In the rows, 128 means zero.
Each named move below is a turn or a mirror, shown by a few rows before and after it. Which moves, in which order, take the first row of each later pair to the second? The first pair is answered.
move Geni:
[122 130 109 113 150 118 113 134 141 122 160  57 107  93  98 134 129 115
 120 102 135 142 143 142 119 162  80  83 116 171 121 106 116 119 121 144
 106 205 145 135 144 118 118 145 155 104 155] -> [120 103 126 110 145 117 121 101 101 122 158  83  98 124 124 105 140 116
  74 122 131 154 144 142 113 122  69  90 114 130 141 160 126  92  92 124
 100 170 114 139 155  67 157 110 118 141 147]
[155  69 178 137 145 123 153 136 155 163 157 120  91 111 160 146 160 153
 158 139 167 144 152 152 120 136 170 117 141 103 129 114 126 144 128 129
 181 121 120 120  92 187 156 170 148 130 128] -> [156  60 185 133 143 122 156 125 144 164 156 129  87 121 170 137 162 153
 142 147 162 148 153 152 116 123 169 120 142  88 134 130 131 134 117 124
 179 111 110 119  93 170 168 155 133 142 129]
[133 124 124 166 137 114 165  65 149 138 146 117  94 129 148 127 134  91
 166  63  80 181 169 103 102 148 120 129 104 119  97 177  82 118  87 155
 101 134 130 175 127  91 151 156 100 146  61] -> [132 134 119 170 141 116 160  78 166 136 151 109 100 118 139 136 128  87
 186  53  83 176 168 102 104 166 124 129 101 138  92 155  76 131  98 159
 101 148 144 172 123 111 133 172 112 129  64]
move tal:
[144 123 143 114 109 109  89 126 113 134 167 146 110 128  97 116 122 122
  93 150 111 121 120 154 100  83 131 138 149  65 161 107 127 122 123 111
 106 121 134 148 146  88 162 129 129 130 116] -> [155 148 113 118  97 128 121 127 165 138 167 138 111 120  91 132  87 103
 134  91  97 141 127 145 105 118 140 107 155 144 128 109 112 131 111  95
  90 151 164 150 139 138 133 161 141 109 116]
[139 166 126 128 125 131 130 139 118 142 129 134 145 110 103 162 119 149
 141  96 101 123 127 109 130 148 148 111 127 164 121 126 144 121 116 133
 118 143 143 137 139 138 124 128 154  96 130] -> [141 127 145 128 146 130 151 114 114 158 126 130 149 129 147 138 159 147
 104 111 136 123 123 131 156 126 123 126 147 163 144 176 144 100 108 135
 124 130 129 120 144 131 129 125 103 133 136]
[141 146 133  99 180  93 112 137 118 102 149 101  77 133 146 112 146 128
 124 154 166 134 109 137 151 174 145 102  91 145  86 173 186 108 111 142
 105 114 106 104 116 108 102 140 147 123 132] -> [140 155 132  97 178  94 103 143 114  93 150 103  76 127 135 116 135 130
 129 159 158 131 105 131 144 175 152 102  85 132  82 157 191 112 116 143
 105 117 105 108 117 104 105 137 161 117 128]
move duv:
[112 105 136 111 138 133 124 114  83 158 126 100 144 130 171 126 166 127
 110 141 141  91 103 134 132 114 124 153 108 135 127 173 142 129 119 139
 180 135 116 119 134 137 144  88 118 154 150] -> [120 121 118 113 129 147 148 108 114 162 129  93 143 128 174 131 144 116
 127 105 133 108 109 131 139 133 127 129 116 183 108 182 133 127 105 130
 172 154 134 118 134 169 127 109 116 144 149]
[144 141  87 140 108 128 175  95 128 131 117 170 119 169 134 119 100 105
 118  73  96 169 123  85  93 121 133 100 126 146 115 171 116 103  91  90
  81 126 129 150 143 126 143 137 104 145 109] -> [123 104 135 142 154  96 114 118  80 133 119 155 137 152 133 113 170 135
  78 169 148 118 101 117 103  86 117 156 122  54 163 136 132 109 140 140
 117 103  98 138 141  91 156 117  99 161 119]
[139 166 127 140 127 129 107 129 105 109 146 121 118  89 118 149 131 139
 149 133 130 117 130  87 130 162 136 138 134 110 118  87 137 144 131 157
 122 148 122 150 119 165 134 136 191  93 125] -> [141 170 124 138 122 132 112 127 106 109 146 128 114  90 116 146 124 138
 147 125 119 123 131  83 127 160 139 134 132 112 113  90 139 142 126 152
 119 150 122 153 117 164 137 134 192  91 122]
move nir:
[119 108 131 116 125 139 150 107 143 133 133 119 114 131 146 148 131 128
 125 119 148 134 133 129 135 157 113 125 122 160 120 146 135 115 141 125
 123 135 131 125 141 137 120 127 118 135 124] -> [119 117 124 111 110 141 149 106 133 124 134 134 111 139 133 148 110 124
 126 113 125 141 137 115 122 154 122 116 111 151 115 146 138 116 130 115
 119 132 132 137 143 124 133 116 128 131 120]
[153 121 140 119 114 159 161 118 153 100 133 100 113 135 127 113 117 163
 150 115 137 153 132 134  99 137 111 121 161 150 103 169  71 118 122 107
 120 134 138 145 183 141 123 163 119 150 148] -> [149 121 139 118 111 158 159 114 152  99 135 102 111 137 125 111 116 161
 150 113 134 152 133 132  98 137 111 118 159 149 103 170  74 120 122 104
 117 134 136 149 183 138 126 165 122 149 148]
[130  84 155 130 120 185 178 135 167 164 112 101 126 158 196  95 140 129
 132  80 169 129  98 128 142 152 109 139 171 185 121 185  82 131 131 137
 127 126 142 104  96 157 111 165 106 146 186] -> [135 125 128 114  66 190 176 127 137 134 106 146 102 177 157  91  68 129
 137  55  91 155 112  81  91 143 139 103 135 150  96 185  87 128  95  96
 109 107 136 139  97 114 153 131 143 129 169]
move Roner:
[ 96 116 132 189  93 128  99 139  91 116 115 128 170 109  97 123 146 153
  97 146 111 117 122 143 102 130 114 143  86 130 132 114 137 109 124 133
 133 105  78 176 107  81 176  84 176 100 144] -> [104 108 128 204 117 139 131 144 152 141 120  93 185  92 128 131 172 139
 120 118 154 116 119 171 142 163 102 139 117 218 126 119 123 114 133 145
 132 140 108 151 104 151 121 132 153 100 156]
[139 155 129 133  95 120 111 154 122 104 126 145 115 145  90 135  85 136
 142 139 104 151 145  85  85 148 147 112  86 116 105 103 149 113 125 141
 128 129 113 113 140 104 166  96 151 113 147] -> [139 147 139 149 126 117 109 175 163 123 131 105 134 122 102 151 122 134
 159 143 150 131 136 115 120 177 133 127 108 161 108  81 136 128 156 173
 137 155 129  92 133 153 120 135 147 103 156]
[ 94 103 137 132 177  89 121 127 114 155 132  94 148 141 148 120 173  87
 123 138 155 114 110 156 161 138 109 135 145 125 150 132 126 148 153 143
 125 139 120 122 138 155 116 161 107 136 133] -> [104 111 122 125 141 100 152  91 105 144 128 125 127 171 155 102 137  77
 111 105 110 149 124 130 141 125 117 107 136 125 139 178 126 129 103 103
 103 124 113 139 143 126 144 140  93 151 123]
[129 156 134 117 109 125 132 117 107 102 140 142 123 149 117 119 111 141
 120 115  88 136 130 102 112 116 140 106 108 110 122 143 120 138  91 104
 129 128 125 138 117 115 149 119 151 126 115] -> [122 146 152 130 142 114 103 150 122 116 145 108 144 115 113 136 151 150
 135 146 131 105 118 130 134 136 130 135 118 115 131  95 117 157 138 144
 152 145 133 119 108 145 114 143 164 113 129]
Pairs:
(two moves a pair)
[120  86 158 125 154 123 114 113 103 130 122 121 140 132 159 110 174 132
 102 163 162 137 113 149 139 114 109 159 142 102 154 149 132 112 149 148
 147 116 114 118 143 119 123 114  96 149 131] -> [121 102 149 132 162 125 100 140 127 131 125  98 149 107 142 132 172 135
 131 153 171 123 110 152 140 140 116 158 145 121 140 106 127 132 174 167
 152 136 132 113 135 152  97 138 122 122 138]	nir, Roner
[116  92 136 106 141 133 147  97 100 129 132 139 130 154 167 107 155 127
  96 136 133 141 120 144 151  95 113 131 138 111 154 165 135  98 121 103
 140  97 110 120 144 113 154 130  91 154 118] -> [122 120 114 102 108 144 155  97 101 115 130 160 121 160 143 115 109 121
 114 100  89 161 131 116 129 108 135 104 122 125 133 161 134  98 100  80
 127 101 118 138 144 111 161 126 115 140 109]	duv, nir
[128 120 133 125 139 144 148 123 128 122 125 126 134 127 134 124 124 125
 126 121 122 128 138 134 113 130 117 117 131 121 139 144 138 132 130 121
 165 123 122 129 133 116 170 131 114 135 128] -> [125 125 135 126 139 143 138 132 127 119 124 123 136 125 124 128 122 127
 126 127 115 123 138 131 107 132 120 117 125 111 140 129 139 136 135 125
 168 125 120 132 132 115 169 128 127 127 130]	Roner, nir
[132 134 129 140 112 105 125 175 158 168 131 113 129 130 105 151 100 110
 127  83 134 139 126 126 146 131 138 122 141 159 111 101  99 144 116 142
 110 156 144 102 117 159 111 130 139 112 127] -> [122 115 154 136 122  88  92 177 111 159 130 124 128 133  96 141 121 126
  98 135 138 124 118 128 133 100 138 151 127  86 137  90 113 139 129 154
 126 128 114 109 119 112 143  99 138 124 126]	Roner, duv
[142  99 148 127 184 128 149 126 138 119 120 113 133 137 154 138 202 126
  94 131 173 100 130 164 145 130 109 179 173  92 154 140 125 140 159 150
 161 141 118 105 144 130 134 160  82 126 160] -> [138 122 142 116 156 118 120 132  92  93 119 144 114 145 110 136 165 137
  91 146 122 103 137 130 102 112 128 174 138  23 151 118 137 143 152 134
 156 114 102 133 148  79 177 123 120 113 149]	tal, Geni
[131 119 126 128 160 134 138 140 180 153 121  79 146  94 146 128 148 124
 154 110 155 105 129 146 145 130 132 142 125 176 146 121 125 171 104 139
 139 177 126 105 130 171  99 126 110 130 144] -> [131 120 127 115 124 132 146 105 125 133 113 128 122 137 143  99 115 123
 115 110 101 133 137 118 112  85 142 128  99 117 153 171 140 144  57  98
 131 135  93 135 138  95 161  72  95 156 129]	Geni, nir
[127 110 113 156 162 114  85 168 157 145 156 124 121  89  99 106 144 161
 141 134 179  94 120 132  79 103  79 122 115 132 153 109 133 101 123 156
 157 142 143 126 122 130 128 124 139 151 131] -> [130 103 116 150 147 114  97 148 135 139 154 146 108 110 105  90 133 163
 123 132 158 109 125 121  69  84  79 115 108 112 160 141 137  86  99 135
 150 122 129 133 127  97 150  98 127 169 121]	Roner, tal
[154 130 176 132 154 106 103 150  71 150 142 153 130 135 127 144 145 132
  95 168 144 110  81 144 124 107 123 129  96  75 147 146 144 135 125 117
 150  85 104 125 118  69 151 103  99 129 137] -> [167 132 161 131 136 131 156 117  95 157 139 164 117 156 153 133 119 113
  94 115 126 142  93 136 131 110 124  97 108 132 133 205 131 118  85  84
 128  91 113 125 120  80 146 115  71 145 131]	Roner, Roner
[ 99 124 119 117 148 133 144 130 143 130 127 111 157 133 134 130 166 141
 104 137 166 137 109 147 154  95 118 158 140 102 144 130 142 115 129 146
 138 120 110 115 113 116 129 139 109 120 153] -> [107 161  94 117 125 148 160 133 174 128 127 115 149 127 118 142 121 130
 142  86 134 157 121 128 145 125 137 127 137 146 112 123 132 124 111 128
 124 139 130 127 114 141 118 152 133  99 148]	tal, Roner
[134 140 111 142 165 118  91 178 138 133 139 127 159 110 101 123 136 131
 156 153 132 118 123 138 150 162 130 124 138 102 117  97 127 142 167 158
 137 126 126 125 127 152 135 124 148 121 126] -> [138 115 116 143 175 129 128 146 152 151 139 126 160 129 148 108 157 117
 135 140 155 132 124 156 173 150 110 122 159 140 124 158 121 120 146 149
 130 124 125 116 135 160 129 130  98 153 131]	Geni, Roner
[133 123 102 141 115 134 129 106 179 132  89 147 150 131 135 136 102 119
 135  83 129 162 142 114 126 141 131  91 134 175  82 135 122 117  86 109
 113 143 145 122 113 143  97 142 119 128 147] -> [117 112 128 143 150 104  67 143 151 129  94 127 165 104 111 148 147 144
 129 157 166 116 124 132 126 129 127 137 123 112 110  73 132 136 143 155
 144 135 129 113 106 131  98 133 141 117 154]	Roner, duv
[103 148 135 135 122 110 112 124 133 123 146 123 151 100 156 122 144 139
 161 135 106  55 138 181 170 146 170 146 113 175 107  78 122 139 150 190
 145 174 149  87 126 174  95 138 140  81 181] -> [101 162 136 128  98 105  88 130  92 102 144 150 141 110 125 120 117 150
 148 150  65  57 140 155 134 128 186 143  84 111 108  66 135 139 141 177
 143 151 134 106 129 122 134 104 169  78 168]	nir, duv
